The rows below fall into families. The same turns and mirrors carry the whole set onto itself and the rows of a family onto each other. For each named row, which other rows are in its family? Write them in the order they are listed.
These 40 rows form 5 families of 8 rows each.
j522: [-18   9 -13  17  -5 -23  19   8  25 -29   1   3   9]
j589: [-18  12 -15  20  15  -1   4  14  43 -34  18 -13  20]
j465: [-27  -6   5   6   1  25 -10   5  40 -42  -6 -12   9]
j594: [ -2  15 -25 -29  33   8 -22 -22   4 -50   7   5   3]
j200: [-16  39  -1 -34  21   3 -16 -18   8 -44   9  10 -23]
j965: [-11   8 -17  13 -11  -3  16  20  25 -18  -3  -1  -3]
j935: [-23  -5  23   5  -9  -9   9  -5  25 -35  -7  -2   7]
j802: [-27  -4   9  -5   8  18  -2  -7  45 -42  11 -22  11]
j929: [-18  -1 -26  20  19   4   0   9  39 -31  13 -12  19]
j105: [-22   5  21  -2 -14  -4  14   9  22 -31  -7   1   2]
j385: [  1  11 -19  -1  45  -2 -25  -9 -10 -30   3  19   0]
j471: [ -6  12 -23  -1  48  -9 -20  -1 -10 -34   4  20  -4]
j30: [-11  26  -2 -11  31   3 -23   4   0 -25   2  14 -38]
j886: [ -2   3  -9  -8  50   2 -13  -4 -13 -31   7  20  -3]
j641: [ -7   2 -23   1  48  -1 -15  -4  -8 -23   7  21  -5]
j436: [-31   1  22  -2 -12  -5  11  -2  28 -27  -6  -1  -9]
j905: [-22   1  19   8  11  13  -5  -1  43 -38   9 -17  16]
j633: [-33  10  23   1 -14   1  13   2  28 -28  -2   2   5]
j126: [-22   0  15  -5   1  18  -1   7  39 -47   5 -19  14]
j447: [-28  25  -3 -37  21  11  -8 -25  14 -42  12  11 -22]
j846: [-26   5  -5  23   1 -14  14  21  21 -27  -3  11  12]
j220: [-22  -8   8   1 -17   1   8   9  25 -36 -14  -6  -9]
j402: [ -8   5 -30 -25  38  13 -16 -26   8 -43  13   2   2]
j616: [-17  11 -12  19  -3 -11  14  20  21 -24  -1   8  15]
j474: [-14  34   3  -7  32  -6 -18  -3  -4 -24   5  27 -22]
j705: [-17  11 -19  21   6  20  -2  14  41 -23   5  -8  15]
j355: [  0  13 -23 -27  41   9 -18 -21   5 -45  15  -2   1]
j569: [ -2  11 -23 -31  34   7  -7 -25  -3 -43  10  12   5]
j587: [ -5  15 -34 -21  24  16 -22 -28   4 -39  -3  10  -1]
j371: [-18   3  10  -7   4  16   6   1  39 -41  12 -23  18]
j915: [-17  33   4 -34  23   7 -15 -27   8 -38  12  10 -15]
j190: [-22  31   3 -10  29  -8 -16  -9  -8 -27   2  32 -20]
j390: [  5   8 -16  -3  37   9 -23 -10  -9 -16  -2  14 -10]
j622: [-23  38 -10 -35  23   6  -5 -19  12 -45  13  20 -15]
j549: [-17   6 -19  16  13   9   1  17  38 -38   9  -9  26]
j540: [-23  30 -18 -27  20  10 -22 -15  13 -47   2  13 -29]
j492: [-24  31   5 -11  41   2 -12   2  -1 -31   9  30 -23]
j421: [-27  24   2  -9  30  -4 -10  -3  -1 -21   4  29 -31]
j617: [-23   3 -12  24  -1 -18  15  15  22 -17  -1  10   2]
j169: [-13  -1 -19  16  17   1   6  17  35 -39  12 -13  23]

Same family as j540: j465, j965, j30, j220, j705, j587, j390
Same family as j471: j633, j846, j355, j371, j915, j190, j169
Same family as j474: j594, j200, j105, j385, j126, j616, j549
Same family as j447: j802, j929, j641, j436, j402, j421, j617

